Rows swapped in pairs by one turn or mirror: which row each one swaps with
The rows were stretched afterwards, more along some directions than others.
guvi: [-10 -26  21 -32  15 -29  -7  -9  26  12  -7 -11  25   3   7   8  24  35]
Kuvog: [  5 -20  -2 -45  18 -40 -24 -24  25  20 -12  18  11   3  25  11  -9  19]
gemob: [-10 -14 -13 -23   7 -30  -1 -27  15  30   3  22   9 -18  14   5  -9  14]
numo: [ -2 -23  10 -47   7 -51 -26  -8  22  13 -20  30  14   3  24   5  11  17]
tov: [  4 -24  26 -53  -3 -42 -16   6  20  -2 -10  19  13  -3  23   6  -8  19]
Duv: [ -6 -10  -5 -33  18 -41 -22 -13  14  22  -5  36  16  -2  22  14  -9  16]
fufo: [ 13 -12  18 -50  -8 -39 -21  -4   6  -3  -9  26  -3  20  31   5  -3   7]
Vomuk: [-14   4  24 -30   3 -38 -24  21  -3  -1 -18   9  22  10  22   4   5   2]
lop: [-11  -9  -1 -38  23 -47 -22 -25  12  39   4  -2   6  -2  26  21  -5   7]
zamov: [ -5  -9  18 -37  13 -33 -24   5   2  10  -8  -3  21  -9  19  -8   1   9]
solan: [ -2 -10  19  -4  11 -15  -8   4  10  -1  -5 -15  23  -3   8  -3  21   9]
risas: [-12  -7  17 -17  10 -45 -22  -2  -8   1  -8  -4  24  -3  21  -4  11   6]
marap: [-22 -21  15 -17  21 -51 -22  -5  -1  24   6 -11  23 -15  34   9  -4   6]
Paz: [  2 -20  28 -55  -3 -41 -27  10  21  -3 -24  18  11   8  19  13  17  16]
mido: [ -1 -16  33 -26   3 -24 -27  21  -2   2   2  -1  23 -30  25  17   8  -5]
niv: [  4 -10  41 -33   1 -19 -21  18   6 -17 -16 -10  17  -9   8   6  24  12]
suvav: [-11 -24  22 -29   3 -51 -20  -8   5  13   0  17  16  -3  29   0 -14  12]
valev: [-12  -8  20 -15  -1 -30 -21  15  -9   5  -3  12  30 -12  16   1   3   3]
godi: [-10  -5  -7 -12  18 -25 -12 -14  14  15  -3   5  18  -9  14  13   3  -4]
rur: [ 14 -17  21 -26  -1 -27 -17 -16   1  20 -10   2   9  -6  20   9  15  -2]
zigo: [  5 -23  20 -17  13 -25  -6 -13   6  20   7 -12  19 -24  22  12   3   2]
vuz: [  3   1  14 -20   3 -12   2  -7   7  17 -12   4   1  -3   9  16  10   2]
veg: [  6 -12  26 -42   8 -24 -20  12  21   7 -15  18   5   3  20  28   3   5]
naba: [  9 -25   8 -35  12 -33 -27  -6  29   8  -8  19  16  13  20  -2  -6  18]
Tavap: [-15 -19  22 -28  27 -34 -21   5  21   4  -5   4  35 -12  23  13   5   8]
luse: [-34 -13 -16   0  31 -37  -8 -12  11  34   5   2  35 -17  17  16   3  12]
tusi: [-11  -9 -16  -9  21 -19  -1 -27  28  26  -6  19  18   3   5  17   2  21]
feti: [  7 -24  18 -19  17 -18 -10 -13  17  14  10 -12  -2  -3  11  11  17  10]
ninul: [-13 -17  12 -16  25 -44 -19  14   6  -3 -14   7  50  -4  27   9  23   6]
zokas: [ -4 -22  37 -42   2 -41 -31  26  -1  -9  -9   7  21   0  34   9  17   0]
letil: [  1 -21  22 -45   8 -47 -26  -9   8  13 -11   7  33  12  42  19   3  12]
tubon: [  4 -10  30 -44   4 -13 -24  16  20   3 -16   7   6   0  14  26   4   9]
zopet: [ -8   1   0 -15  13  -9   3 -18  14  25 -10  -1   9  -4  13  26   6   5]
niba: [-11 -15  23 -33   1 -45 -34  17  -4  -6 -13  14  32  11  39  -2   5   3]
fone: [ -6 -27  14 -38  19 -53 -37  -4  16   8  -5  11  17   2  20  -2  -2  19]
guga: [-18  -7  17 -37   6 -38 -27   5  11   3 -16  11   3  10  12  10  16  14]
bik: [ -6   1  21 -21   8 -18 -25  22   2  -1 -13  -6  22  -2  12  15  17  10]
pom: [  9 -21  19 -28   1 -32 -17   8   3  -4 -14  18  26   1   4 -22  16  18]
rolo: [  1 -24   6 -21   6 -30  -6 -23   3  24   3  13  10  -4  21  -3   7   4]
somi: [ 13 -16  37 -33  -6 -36 -31   8  -7   3 -16   8  16 -10  25   0  23  -3]
favo: [-17 -29   2  -1  27 -24 -12 -19  16  27   8  -9  25  -7  13  -4  13  15]
sut: [-19   3  13 -13  19 -27 -14  13  -2   7  -5  -3  24 -17  11  14  21  12]
Nup: [  8  -8  27 -30  -2 -14 -29  19   4  -6  -6  -5   6 -11  -1  -6  11   0]
bom: [ -4  -7  37 -40   0 -34 -22   5   7   2  -3   2   7  -1  13  14  10   7]
tusam: [-16 -16   4  -6  33 -27 -13 -13  19  32   3  -3  21  -6  11  13   5   6]
Sez: [ -3  -7  11 -23  10 -36 -33 -15  -9  26  -5   3   5   1  28  13   5  -9]

Kuvog pairs with niv
bik pairs with tusi
rur pairs with Paz
tusam pairs with Vomuk
lop pairs with bom

